The rows below come in pairs that one turn or mirror swaps. Which row does each named row swap with?
The rows were stretched afterwards, more along some directions than others.
tev: [ -6  -7  -1  27   4 -19 -12  -7  -2 -25  -5  10 -13  14   4 -44 -12  12
  15  13]
Felu: [-19  -4 -27   4   1   1  -2  22 -26   0  21  -7  -2 -28 -10 -27 -12   0
 -21  28]
tupod: [-20  15   2  -9  20 -23  37  27 -37 -33  -3  16 -13 -25   1 -28 -21  -4
  -8  29]
zom: [-38   1 -36   1  18 -33  14  -6 -13  -4  -2 -33   9 -17 -20 -57  17  -1
   7  38]
zuta: [-38  22 -29 -30  15 -26  14 -36  26   5 -26   8  15 -34   1 -12  30  11
   0  13]
vefu: [-27  25 -11 -12   6 -28  -1 -25 -34 -11 -14  14  15 -47  12 -19 -13  30
 -19  26]
pator: [-22  20   1  -4  11 -17  20 -16  -8 -17 -32 -27  -3  -9  -4 -31  34  -5
  24  15]
nabu: [-47  12 -17 -24  12 -36  22 -30  -5 -13 -34  -4   0   0  -1  -9  10  19
  14  19]
sunu: [ -5  -9  14  30  -3 -27 -10 -22 -40 -23 -14   8  -5  13   3 -40 -20  29
  29  12]
dise: [-26  18  -8   3  11 -23  12  -6 -24 -12   0 -11 -10   9 -21   4  -6   5
   4  17]
Bega: [-41  12 -18 -22  16 -28  15 -37  14   0 -27  -5   7 -23   5  -6  30  12
   2  13]
Gugo: [-31  12 -37  -7  -2   3   5  20  -9   6  15 -14  -2 -37 -14 -32  -8  -1
 -21  23]
Dotef: [-38  11 -20  13  16 -38   8  -3 -24 -40  -8  13 -22  13 -29 -21 -10  11
   2  34]
gameg: [ -4  24 -11  -6   4 -27  11 -10   1 -32 -27 -18 -13   3   2 -25  21  13
  24  21]
Lufo: [ -4  23   6  -8   9 -11  16 -25  -4 -20 -27 -14 -11 -14   7 -20  15   8
  30  15]
ziru: [-56  12 -31 -33   3 -29  12 -30 -18   5 -23 -12  11 -28  -5 -22  30  11
 -10  19]
Senak: [-26  25 -20 -12   9 -24   4 -30 -25   4 -18  24  18 -48   3 -19 -15  34
 -15  23]
gugu: [ 12  18   2   6  19 -19  18 -24   3 -18 -29 -21 -12  14   4 -14  22  13
  37  20]
faf: [-23  -5 -47  -7  35 -32  21 -13   4  10  -8 -11  34 -41   0 -58   4   3
  -5  41]
gug: [-25  15   4  -7  20 -15  20  21 -23 -32  -5  10  -6 -39   0 -30   3  -8
 -17  23]
Mozu: [-42  15 -41 -14   6   2  24  31  -7  -5  17  -5  -9 -33 -19 -28 -11  -6
 -30  29]
fabi: [-43  13 -27 -20  -4 -21  -4 -14 -42  -2 -17  11   6 -44  -3 -29 -19  31
 -27  33]
pud: [  1   5  -9  12  -9 -34 -25 -40 -15 -13 -12 -13  15   2   4 -50  -1  39
  34  24]
lizu: [-16   8 -12   5  15 -35   1  -2  -3 -36  -5   7  -5  10 -11  -8 -10   7
  14  18]
Bim: [-31   8 -30 -20  14 -28  -7 -27 -39 -10 -15   6  18 -41   0 -30  -1  32
 -16  42]
pego: [-23  34 -21 -20  18 -15  21 -30 -17   0 -25 -11  11 -39   1 -24 -10  36
   2  35]
suto: [-17  18  -8  -4   0 -13  15  -6   0  -7 -17 -29  -4   7   1 -17  30  14
  43  23]
rur: [-28  32   4 -16  18 -28  33  10 -29 -35  -7  14 -11 -45   1 -27 -14   2
 -20  20]
rinut: [  3 -10   5  23  17 -20 -17 -27 -12 -20  -4   0  -7   7   4 -35   6  26
  25  24]
nagev: [-20   9 -39  -6  22  -6  21 -18  20  -1 -42 -35  10   8 -22 -44  27  -8
  13  37]
lig: [-24  12 -18  -4  36 -29  40  32   1 -34 -10  11  -6 -15  -1 -15   4  -8
 -22  26]
kag: [-48  17 -16 -27  11 -24  21 -41  11 -15 -37  -8   5 -21  -1 -20  38   7
   5  14]
mer: [-31  26 -11 -14   9 -21   6 -33 -34 -13 -16   5  11 -33   2 -16  -8  35
  -5  28]
tup: [-23  28   4 -11  20 -20  32  28 -19 -32   8  13 -24 -19  -5  -9 -10   1
  -8  24]
kaga: [-20   1 -41  -1  19 -28  16 -16   0  20 -10 -38  23 -28  -7 -50  11   8
  12  42]
bavu: [ 15  -4  -3  10  -6 -24 -24 -24 -11  -6   7   2  15  -6  20 -19  10  23
   8  10]
pode: [-49  16 -46 -17 -14  -5   7  11 -16  14   4 -11  -3 -31 -23 -19  -8  13
 -16  26]
Novoz: [-17  15 -12 -10   8 -31   0 -34 -31 -23 -27   7   9 -10  11 -19 -16  45
   6  30]
ligad: [-42  11 -36 -33  20 -32  20 -44  -2   0 -38 -20  27 -25  -2 -40  25   8
   7  31]
vur: [-17  24 -17  -3  10  -7  14  -1   0 -12 -16 -12 -21   1 -16 -26  25   0
  20  33]
Gav: [-48  23 -24 -38  24 -14  44 -15  21  15 -24 -13   2 -35  -1  -5  19  -1
  -2  18]
Vul: [ -4  20 -18 -13  26 -27  25  18  -4 -10   0   7   8 -38   3 -25  14  -9
 -32  28]
Gat: [-28  -2 -17  12  20 -23  17  10 -19 -22  -7  22 -14   4 -19 -14 -36  -4
 -11  22]
Soded: [-13   7 -11  11  10 -32   6 -15 -27 -16 -14 -12   7  10 -22 -22 -24  13
  19  31]
Mugi: [-34  -3 -36  -4  28 -23  27  -7 -12  13  -9 -30  19 -36 -18 -59   3  -5
   6  41]
rizif: [-37   7 -25  -8  11 -18  13  19 -20  13  -3  -5  13 -38  -9 -50 -10  -3
 -22  40]

Swapped with Soded: tev
Swapped with tup: gugu
Swapped with ligad: fabi
Swapped with Gav: pego
Swapped with vur: Vul

